rotation ticks, each row followed by its count of ticks:
The counts run from 0 to 476.
 70  84  85  82  71  48  78  85 114 117  66  81 101  89  95 100 103 130 101 116  89  98  95 108 131 113  88 115  60 100 121 109 123  82
283
 96  81 127 108  72  77  83  98 118 141 109  80 122  70  97 111  61 104  97 133  83  97  83 116 120  85  85 101  64 125  83 122 122 100
386
117  73 120 111  94  88  94 112  90 119  95 104 131  82 104 105  77 119 118 134  97 109  83  96 119 126  86  81  56 117  82 114 114  42
369
124  82 119  86  70  71  73  87  98 127 101 124  90 109  88 107 115 149 118 119 122 111 119 108 112 117  74  81  80  81  98  97  96  55
71
132  71 116 114  72  71 101 112 129 125  94  72 112  82 118  93 101 121  97 114 112 113  98 128 126 116  78  79  77 113  79  73 106  65
179
128  50 122  82  82  93  88  98  99 101  97 138 107  91 120 108  98 108  66 129 113 105 119 122 109 108  87  81  91 102  75 149  97  82
358
 73  61 101  54  78  73  85  78 110  89  68 116  89  84 111  97 106 121  94 100 116  93 109 103 114 106  95  93  84  97 106 154 117  69
56
103  49 130  97  85 104 100 110 129 109 131 104  87  99 109  99  89 115  86 127 107 132 112 136 106  96  84  86 103 126  62 122 132  91
156
 98  43 112 110  92 102 113 127 108 120 116 104 103 106 118  96 115 100  71 109 123 119 105 134  98 102  72 107  96 130  76 111 143  69
431
 94  71  87 100  67  83  87 110 102 142 114 103  93 126  81 105 123 124  87 121 107 127 121 106 113 104  70 134  82  90  92  83 132  75
260
 84  58 105  82  71  93  88 112 121 136 130 112  92  93  93  92  97  95  67 113 130 102 114 120  86  76  88 130  87 127  68 112 132 104
440
131  79 121 105  78  61  72 101 106 124 100 103 114  90  96  96  93 132 102 146  97 114 109 131 122 120  94  81  58 105 101  80  88  83
123
126  66 119  82  72  95  81  86  92 126 113 144  93 110  92 118 106 130  93 117 119 105 128  99 110 100  73  89  91  77  76 133 104  71
79
104  60 133  90  86 102  87 106 112 123 145 130  90  90  94 102  83 117  98 133 121 115 115 116  92  92  84  83  95 121  57 121 117  85
380
 56  64  96  57  71  73  74  88 114 112  93 120  79  98  94  90 109 112  77 113 116  95 120 111  96  88  94 126  82 108 103 137 131 104
276
106  57  95  74  65  86  80 107 135 109 113 109  94  76 106  82  83  98  67 138 115 103 122 126 104  96 113 110  75 123  64 100 104 108
169
 90  56 116  70  93  79  72 100 108  86 101 126  85  97 101  80 104 128  96 148 110 118 124 139 100 122 113  87  78 119  99 112  99  90
345
106  77  89  83  58  66  82  87 127 111  86  89  75 110  97 102 111 144  93 116  98 126 121 109 137 114  78  99  88  77  99  92 118  76
286
 95  68 135  97  98  57  76  92 100 104  76  97 113  82 106  95 102 125 101 137  90 104  97 147 114 116  99  78  63 126 126 119 103  92
348
119  78  89  80  51  69  80  98 119 144 100 113  93  92  96  97 113 112  84  97 141  80 121  99 103  91  85 119  76  90  78  79  97  75
471
108  50 111 100  96  99  83 124  88 110 118 130 110 109  96  96 100 107  75 159 100 128 118 131 101 120  97 111  74 122  79 109 117  89
371
113  66 136 109  87  67 103 102 123 120  84  76 119  67 130  97  99 104  91  97 116  89  82 140 116 100  77  73  77 126  93 114 108  76
408
 92  68 127 100  96  66  80  85  70 130  75 121 123 100 100 116 114 114  89 121 100  89 102 123 106  97  78 103  63 103 128 144 116  83
77
 90  64 104  93  76  93  92 120 123 130 140 111  83 103  86  83 106 116 101 113 137 116 112 116  84  96  82 115  90 129  60  85 136  71
208
100  80 112 113  74  86 105 115 132 144 122  78  97  95  95 102  96 122 116  98 120 115  94 104 110  97  64  98  87 117  68  86 138  53
209
111  77  81  93  58  62 101  99 124 128  73  78  99  90 112  95 110 125  97  93 119 100 101 100 131 115  74 100  76  89  88  84 114  47
7
100  59  77  75  55  81  99 103 145 113  96  90  80  91 115  91 105 105  59 104 116 115 121 120 120  96  87 122  97 103  68 102 124  89
225
120  55 123  78  73  84  83 106 121 119 117 122  97  82 109  84 102  98  76 115 142  91 124 139  86  93  99  93  84 124  69 101  90  93
410
 77  72 119 112 101  81  85 120  96 118 104  96 124  82  96  90  81 110 110 142  93 111  79 123 100 112 100 101  55 149  94 111 129  79
150
 80  58  81  74  81  67  88 108 106 108  79 115  99 100 110  69 133 110  79 107 140  94 117 126  94 118  99 123  72 113 107  94 115  68
9
115  58  82  80  60  92  97 102 109 129  98 127  91 110 104 108 117 108  75  98 134 100 123  90 111 100  69 120  93  79  70 116 119  59
251
